In the data rows, the value 128 means zero.
Here are some points:
[118 164 126 138 147 107 147 164 132 133 155 134 114 109 129 136 164  98
 101 114 127 143 113 134]
[190 205 179  93  97 209 111  78 174 184 204 162 255 184  20 179 109 178
 132  33 111 209 177 137]
[135 202  97 172 190 101 158 196 115 146 144 172  90 116 131 127 197  34
  83 148 156  86 150 155]
[ 93   0 132 117  58  90  76  81 132  90  61  88 118 137 180  77  68 226
 134  96 138 118  93  83]
[132 209 115  90 191 138 184 155 116 143 214 147  94  61 133 155 146  46
 143 183 116 157 124 140]
[114   3 122 140  63 135  69  79 129  97  18 112 146 180 151  88  86 212
 138 117 151  75 117  98]
[ 64  81  88 190 153  55 142 188  97  90  71  67  39 126 204 101 161  97
 130 178 129  76  72 118]
[ 80   0 126 119  66  90  87  96 125  78  35  96 104 118 190  60  80 192
 142 126 136 106  76 107]
[128 146 143 118 120  97 137 110 144 129 162  99 143 113 119 144 116 160
 124  88 109 174 126 122]
[132 120 122 135 123 152 116 129 126 131  97 166 130 145 121 116 139 111
 120 142 155  95 141 135]
[196 255 156 129 141 185 148 134 159 198 228 183 210 161  28 180 175 105
  91  56 113 173 185 155]
[129  90 158  83  84 109 106  69 153 121 144 108 169 117 123 118  66 208
 138  68 116 183 133 111]
[117 161  94 153 177 128 163 179 105 123 131 132  74 105 148 138 171  48
 129 196 128  93 113 147]
[202 252 145 125 150 212 141 131 149 191 193 209 211 160  24 175 164  86
 109  94 130 150 193 170]
[135 109 170  26  99 110 125  44 158 118 201 103 169  67 122 130  36 208
 160  80  98 228 141 116]
[117 123  95 181 142 148 131 180 107 122  71 142  98 156 137 128 181  72
 123 182 137  65 104 139]
[108 110 120 139 137  93 132 143 120 121 134 113 104 116 152 108 133 123
 121 123 133 128 106 125]
[108  39 147  70  86  92 106  50 143  87 108  84 135  97 169 106  39 222
 160 110 123 159 118  98]
[104 145 105 133 176  94 162 169 108 118 146 126  66  80 170 118 157  64
 127 177 130 116 110 142]
[171 219 146 113 145 178 155 112 128 153 185 129 164 137  70 184 127 118
 155 146  99 158 170 143]
[147 180 131 133 149 148 144 156 131 160 176 158 142 122  92 139 162  80
 112 114 129 149 124 148]
[165 180 125 178 129 228 117 167 128 176 103 187 179 215  51 157 199  75
 117 130 136  92 134 147]
[ 84   0 158  88  29  66  58  45 149  82  72  70 148 127 181  60  26 255
 145  51 132 164  85  79]
[184 177 142 114 118 196 103  96 143 167 139 199 195 174  64 148 132 140
 110  99 156 118 199 131]
[169 165 146 159 104 183 104 116 140 151  95 151 194 202  66 153 145 156
 115  98 128 102 177 140]
[104  41  87 176 109 155 105 149 108  99  16 130  96 173 159 101 147 111
 139 191 151  40  83 118]
[107  79 161  92  88  78 112  94 151 114 158  87 153 101 143 107  78 203
 137  59 109 201 104 110]
[110 137 154  70 133  58 156 110 140 119 226  83 106  44 160 120  88 159
 129  86  95 210 111 115]
[ 82   0 116 130  62 126  87 112 126  90  46  84 106 146 176  78  92 188
 155 140 126 107  42  89]
[123  63 148 102  81 117  95  60 142 106  96  89 154 137 137 122  66 215
 148  99 117 142 140 106]
[124 120 141  91 125 110 122 100 139 129 161 138 138 104 140 113  91 152
 129 101 136 153 139 122]
[ 95  99 170  41 119  85 146  98 136 100 195  82 122  39 160 112  72 154
 173 116  88 234  78 126]
[119 181 100 168 183 141 168 206 104 141 142 137  78 123 132 143 195  22
 125 187 124 101  95 153]
[195 230 146 158 130 206 117 122 141 182 137 186 199 204  40 178 162 127
  98 100 139 109 210 143]
[123  83 141 126  91 130 102 111 139 130 123 128 157 150 116 114 117 170
 126  84 131 149 103 109]
[101  45 111 149 105 148 114 145 111 104  49 113 108 141 150  94 139 118
 153 174 134  80  77 128]
[150 150 107 177 134 179  99 147 113 154  73 193 136 195  98 130 175  93
  96 151 172  48 168 136]
[117  34 108 173  81 170  80 124 121 115  14 124 138 211 127 104 134 157
 136 144 157  58  95 102]
[175 253 138 142 161 168 155 162 149 186 204 179 173 150  52 170 193  76
  88  87 120 152 164 153]
[124 108  92 190 130 153 114 166 114 126  52 141  98 181 141 118 174  98
 108 163 155  39 122 114]
[178 100 148 153  54 206  61  74 164 155  65 164 231 241  53 135 114 218
 110  52 144  98 179 117]
[131 215 117 141 182 130 173 199 125 158 190 156 115 103 117 143 196  40
 113 139 117 150 102 149]
[163 178 114 175 135 227 111 146 120 161  80 170 175 225  72 170 169  98
 133 155 146  70 165 138]
[134 201 123 145 170 122 164 179 131 155 182 142 116 113 115 146 184  70
  94 115 119 147 120 139]
[121  73 134 130  94 142 113 106 122 113  87  95 139 143 134 124 100 169
 150 132 117 128 100 115]
[ 69   0 120  96 103  40 117 102 120  60  76  78  64  55 228  66  65 175
 150 148 127 126  81 107]
[115 173 100 137 189  71 174 182 116 124 160 144  58  58 165 120 168  42
  99 160 133 119 131 155]
Here are 16 more points, each followed by its number:
[158 236 107 170 182 180 159 186 113 166 149 175 127 165  88 167 204  35
 111 167 139  94 154 150] 0
[138  42 160  90  56 155  65  52 155 121  78 148 194 167 111 105  66 231
 134  71 143 133 150 103] 1
[131 209 138 118 172  89 180 156 120 137 215 102  98  71 125 149 151  89
 126 133  92 179 123 144] 2
[140 105 115 171 104 197 101 132 121 133  48 154 150 207 106 129 149 130
 128 152 150  56 137 126] 3
[ 98 108 139  87 141  35 151 117 125  92 164  89  84  33 185 105  90 142
 132 118 104 172 116 132] 4
[112 103  89 201 135 137 122 189 109 119  43 152  87 172 146 105 190  74
 103 172 152  33 106 134] 5
[ 95  79 102 122 144  88 131 137 111 102 111 128  67  85 199  92 113 114
 126 164 147  98 109 113] 6
[ 65  46  86 154 144  56 149 170  99  77  80  62  25  83 222  94 137 102
 142 196 118  93  46 111] 7
[104 101 135 111 134  74 126 124 122 110 128 116  95  90 166 102 114 137
 123 127 137 134 127 126] 8
[140 155 185  36 114  91 142  60 155 133 246  86 168  57 111 146  48 202
 149  60  90 254 142 118] 9
[ 74  28 109 132 116  89 133 146 100  83  86  66  62  99 193  91 115 126
 159 179 115 117  39 114] 10
[138  87 165  54  81 107  99  41 161 120 165 126 170  96 127 112  42 226
 133  61 133 181 158 104] 11
[140  74 146 117  72 155  75  73 144 126  92 133 188 182 106 124  84 210
 140  81 142 127 150 107] 12
[ 94 170 121  81 192  26 195 156 118 107 226  97  40   0 195 118 125  76
 126 156 106 185 108 136] 13
[103 165 103  76 203  88 200 138  96  93 194  92  31  10 196 147 106  58
 174 239 108 147 114 131] 14
[153 190 132 118 145 170 146 125 135 151 161 124 153 140  92 179 141 115
 139 137 106 152 153 124] 15
Which two of these numbered points are nearest to each point below, ignoring the 3 directions in which the first points spread most? Their numbers follow each, nearest first.
[ 82  57 119 102 125  70 143 115 104  72 114  43  64  71 201 118  80 152
 184 187 100 142  77 108] > 15 9
[134 254 119 160 203 108 193 202 104 153 203 122  85  94 109 165 198  27
 114 165 110 141 130 162] > 2 7
[ 75  80 123 108 139  55 150 133 120  87 141  61  66  68 194 111 103 130
 153 156 105 156  72 110] > 7 9
[ 88   0 122  87  74 115  75  74 125  87  57 132 109 115 187  62  55 194
 147 135 170 109  86  83] > 6 1
[ 93 114 115 117 154  78 147 154 115 103 132 114  76  77 182 110 131  90
 134 159 130 133 102 128] > 12 0
[136 142 164  78 109 124 134  85 150 138 194 100 166  98 101 145  85 178
 146  79  95 213 128 124] > 7 9
[115  91  87 187 137 153 105 164 110 123  40 146 100 187 144 116 161  91
 125 182 160  43 125 124] > 12 0
[170 192 155 130 107 182 122 104 151 166 160 142 213 184  51 174 136 160
 123  65 108 160 171 136] > 7 2
[169 199 181  89 112 144 129 100 162 168 213 152 210 126  53 152 117 156
 114  35 105 218 165 147] > 5 12
[162 185 174  58 124 154 133  86 147 157 227 146 191  91  79 152  85 150
 141  77 106 221 157 138] > 3 0
[117   1 131 108  56 129  60  52 147 107  52 115 161 166 149  87  57 235
 134  87 156 110 134  86] > 6 11
[118 180 132  83 179  82 175 150 124 130 218 138  90  37 151 121 131  72
 124 137 118 184 122 150] > 1 12
[193 237 128  93 161 224 150  90 134 162 171 178 177 146  60 195 121 100
 150 171 130 122 205 141] > 14 15
[178 166 131 147 108 239 114 102 143 165 107 154 200 216  49 175 147 140
 138 125 131  98 161 124] > 15 3
[170 150 151  87 109 173 100  78 153 156 150 190 196 145  77 131 104 161
 113  77 154 147 186 130] > 11 1
[132 182 122 102 176 101 156 145 119 136 190 156  95  66 140 128 139  77
 113 142 138 141 151 141] > 11 6
[166 144 167  81  93 170 108  71 161 162 173 158 210 146  67 135  90 175
 127  56 131 187 158 126] > 1 12
[140 241 117 126 205 132 179 182 116 161 211 156 106  92 115 163 179  30
 118 157 123 155 142 155] > 0 12
[183 164 131 154 107 201  86  94 142 160  86 178 196 219  65 164 133 162
 109 102 155  82 212 124] > 13 4
[ 98 163 124  94 187  50 192 155 110 116 225  73  52  15 175 126 120  81
 138 160  94 188  92 139] > 9 7
[110 202 121 118 199  69 178 177 111 134 215 147  64  44 165 119 159  48
 100 151 132 151 123 151] > 8 11
[129 170 163  37 140  89 175  85 144 117 250  81 134  23 131 153  63 148
 168 115  68 246 126 144] > 15 3
Here are 16 other points, each followed by its number:
[135 203 162 130 137  64 142 145 155 149 214 117 160 113 109 143 147 148
  93  31 100 207 147 138] 0
[159 123 116 164 105 213  92 121 133 158  65 187 177 218  78 131 157 128
 121 134 164  61 160 129] 1
[113 147 144  54 161  51 160 110 132 116 222 115  89  16 172 111  85 129
 129 117 122 202 134 125] 2
[ 80  49 101 120 138  68 125 132 112  89  83 115  54  87 211  77 107 121
 126 171 155  88  96 101] 3
[132  46 152  74  60 119  91  25 153 103 100  82 165 133 144 125  30 255
 155  88 117 147 157  83] 4
[171 159 123 165 112 229 109 131 124 154  70 163 185 222  50 166 165 115
 135 148 142  77 153 138] 5
[116  22 120 142  69 127  84  85 129  99  45 107 127 167 142  94  94 203
 138 133 144  76 124 108] 6
[ 93  70 129  93 116  92 146 125 131  98 160  75  96  65 169 115  92 141
 158 139  89 185  56 123] 7
[103 137 136 100 151  88 149 145 131 127 188 128 109  64 156 109 124  99
 122 103 117 182 101 140] 8
[ 61  30  83 176 132  64 134 176  88  76  45  64  26 113 220  89 145 107
 140 196 129  70  48 109] 9
[116  94 116 146 121 128 120 132 114 116  85 114 107 141 143 120 124 136
 140 159 136  97 115 117] 10
[108  67 167  46  84  74 116  52 154  92 157  83 144  64 161 106  32 227
 159  84 101 206 119 107] 11
[130 206 123 146 177 120 167 176 116 144 183 125 107 111 119 155 174  65
 121 144 111 146 123 146] 12
[115  83  83 210 127 120  99 167 110 118  12 151  92 191 153 100 180 108
  90 158 177  11 134 119] 13
[ 99 103 105 156 151  84 140 177 109 113 118 127  75  88 171  95 156  75
 104 144 136 108  81 137] 14
[186 255 137 141 153 228 151 146 140 192 182 176 196 180  28 198 185  83
 124 123 114 141 168 147] 15
The same question for these:
[131 123 129 145 117 181 119 144 129 153 123 150 149 166  99 130 151 110
 132 128 133 130  95 126] > 7 15
[184 246 178 144 116 144 121 119 166 192 207 161 230 179  31 171 161 161
  77   0 112 191 197 150] > 0 13
[ 64  13 105  92 132  74 128 132 106  81 107  91  53  65 218  74  91 122
 161 179 138 134  45 105] > 1 11
[108 157 100 139 182  92 169 182 101 111 135 134  53  67 169 117 167  40
 124 199 133 101 117 154] > 11 6
[144 241 123 138 194 149 167 191 127 170 206 187 134 124  88 150 199  25
 102 128 141 145 134 158] > 8 14
[113   0 157 101  36  98  61  46 152 100  81  83 172 156 143  87  40 255
 141  48 132 153 115  89] > 14 8
[136 197 129 145 169 134 148 167 118 152 169 146 127 127 112 143 161  77
 116 128 132 142 131 144] > 12 9
[130  95 102 194 101 153 105 145 125 129  46 125 128 199 123 127 162 138
 112 135 139  53 125 123] > 9 12
[136  86 169  51  73 107  97  23 157 105 137  86 171 108 132 137  27 255
 158  80 111 181 169  89] > 4 11
[173 252 125 154 180 174 145 171 124 173 160 208 154 156  70 157 192  50
  92 133 155 104 193 162] > 2 3
[110 136 134 101 149  77 159 131 124 119 181  92  94  65 157 122 107 122
 141 137 110 172 108 124] > 10 12
[136  72  95 206  88 221  85 138 115 133   0 142 150 248 102 133 164 138
 132 165 149  20 109 112] > 15 7
[155 196 142 127 145 117 133 123 143 157 176 157 157 130  95 143 142 129
  91  76 139 150 180 137] > 13 14
[201 179 138 149 102 222  99  72 156 168  80 172 221 227  41 169 123 168
 113 100 150  76 230 135] > 4 11
[121 190 132  92 182 102 184 158 121 134 223 119 100  41 136 144 137  62
 143 151  96 197  96 150] > 5 15
[133 210 126 140 170 116 161 174 125 150 181 147 113 108 112 147 175  67
 106 126 120 148 135 151] > 12 9
[ 79  33 119  94 124  73 128 109 110  81 109  90  68  67 206  80  78 148
 152 167 136 128  82 109] > 1 11
[146 151 141  99 130 126 125  99 148 131 156 139 143 106 124 140 102 149
 119 103 129 148 167 120] > 2 3
[186 226 141 129 140 219 141 134 143 174 171 176 195 165  43 178 164  93
 125 118 115 143 163 154] > 5 15
[ 82  71 106 143 139  44 135 157  99  84  96  87  42  82 207  94 123 119
 129 170 131 100  97 122] > 6 13
[174 127 139 144  85 228  85  95 151 159  73 190 214 222  52 142 139 156
 121 101 153  90 171 132] > 1 11
[ 97  88 110 143 134 119 144 149 111 105 106  88  80 109 167 118 130 111
 148 176 115 114  71 122] > 15 7
